In the rows, zero is written as 128.
Rotation paths and how fast each direction turns (deg/step):
Each turn is a multiple of 5 degrees from 10 to 175, or 0.
Path 1:
[139 143 130 134 124 128 130 130 134 128 122 135 126 129 131 130 131 138
 119 134 136 133 138 144 106 130 129 121]
[130 143 129 126 134 124 115 127 135 122 127 143 124 128 131 123 125 143
 127 136 128 130 136 142 111 133 129 122]
[137 142 131 135 129 116 128 126 129 127 125 137 132 124 133 124 131 137
 126 134 141 137 139 145 110 132 128 124]
[131 147 129 129 126 128 121 127 137 126 129 144 122 127 128 126 127 140
 118 135 131 130 135 140 109 136 122 130]
[131 143 128 131 135 114 122 125 128 128 134 141 128 122 130 119 128 141
 128 135 136 137 136 146 118 133 127 124]
[133 142 131 134 121 124 131 123 134 132 132 142 129 125 128 128 126 136
 118 133 136 135 138 140 108 137 119 129]
[128 144 125 128 131 122 120 127 131 134 138 143 121 123 129 121 126 144
 121 137 128 135 133 144 121 136 123 125]
[130 138 128 134 126 118 133 120 128 135 140 140 132 126 129 126 125 136
 125 131 138 138 137 145 114 134 121 118]
[129 141 125 128 121 129 125 126 132 139 135 140 122 124 132 125 123 142
 116 138 125 133 137 138 115 140 120 122]
[126 140 124 132 131 119 129 124 128 136 140 138 126 127 130 126 125 142
 126 133 132 136 133 150 120 130 126 111]
[128 136 128 131 116 126 130 122 130 137 131 137 130 126 136 129 121 139
 121 134 130 132 140 138 109 139 121 114]
[124 145 121 129 127 125 125 130 131 137 131 135 120 126 134 127 127 146
 120 138 126 132 132 146 121 131 129 111]
[122 137 128 132 123 121 129 121 131 129 130 138 132 129 135 130 121 139
 128 132 134 130 137 144 110 132 126 107]
[125 145 125 131 118 126 125 131 132 135 120 133 124 122 139 126 127 144
 118 139 130 130 137 139 116 136 129 116]
[119 146 126 132 127 121 126 125 134 124 127 139 127 129 129 129 125 142
 125 132 134 127 131 148 116 127 131 111]
[122 141 130 132 118 120 124 124 130 128 119 137 132 121 138 122 122 139
 124 137 135 129 140 137 112 137 128 118]
[121 152 126 134 123 124 127 131 134 127 123 139 122 124 128 126 129 141
 117 135 135 129 131 146 120 127 131 121]
[117 141 132 131 124 119 123 120 130 122 126 145 133 123 130 121 118 137
 127 134 135 128 138 141 115 133 128 120]
[125 148 129 136 117 123 130 129 128 132 122 138 126 118 130 120 127 137
 116 138 137 134 137 142 121 134 129 127]
[117 146 130 131 125 126 125 122 133 124 133 149 126 125 121 122 118 136
 121 133 131 129 133 147 121 129 127 122]
[125 139 131 134 120 121 129 123 123 133 128 140 131 116 130 114 119 135
 123 138 135 136 141 143 122 136 128 123]
[125 144 128 134 118 132 133 127 131 133 132 143 122 124 120 124 121 136
 113 135 130 133 133 147 121 130 127 123]
[122 135 130 130 126 125 124 122 124 130 134 143 127 121 127 115 113 138
 127 137 127 133 140 146 123 135 129 116]
[131 138 129 137 115 130 137 128 125 137 128 135 127 122 126 122 121 134
 116 136 133 136 139 148 119 131 129 117]
[124 137 128 127 124 135 124 126 130 130 132 142 121 127 125 122 114 139
 121 137 121 129 137 147 119 132 130 114]
[131 133 130 133 123 125 131 127 122 133 126 133 130 123 131 119 120 137
 126 137 132 136 142 150 119 130 135 109]
[131 139 130 131 118 138 129 130 133 129 123 138 123 129 126 128 120 138
 116 136 126 128 139 146 112 131 131 115]
[129 137 129 129 131 126 120 129 126 125 123 136 125 126 131 118 120 141
 129 138 127 131 139 149 120 129 137 111]
[135 138 133 135 120 130 133 128 130 125 118 135 130 128 129 126 124 134
 121 134 136 132 141 146 108 130 133 116]
[130 143 129 127 129 131 117 131 133 122 120 140 120 126 129 120 123 142
 122 139 125 128 138 144 115 132 134 122]
[134 140 133 135 130 120 128 127 127 122 122 138 132 126 128 121 126 135
 128 133 139 134 140 150 113 127 134 119]
[134 143 133 131 123 132 122 129 134 124 120 142 124 125 128 122 123 137
 117 137 131 131 140 140 108 136 128 130]
[133 144 130 131 136 121 122 129 128 123 129 142 124 124 125 118 127 139
 126 136 134 136 135 151 120 128 133 125]
[136 138 134 133 124 125 129 122 130 126 128 143 132 125 125 123 122 133
 122 133 137 136 142 143 107 136 124 128]
[136 145 128 129 130 128 121 131 130 131 132 142 119 123 126 117 126 141
 118 139 128 137 137 145 119 134 127 130]
[135 137 132 132 132 122 129 122 128 128 138 144 130 127 122 123 122 135
 127 131 135 138 138 149 113 131 125 122]
[139 137 129 129 123 129 126 127 129 137 132 139 124 122 131 121 124 139
 117 139 128 138 142 140 113 140 122 127]
Speeds:
[131 125 130 130 124 126 132 126 126 130 125 126 133 126 131 128 128 125
 129 128 132 130 132 126 125 131 127 128] -> 140
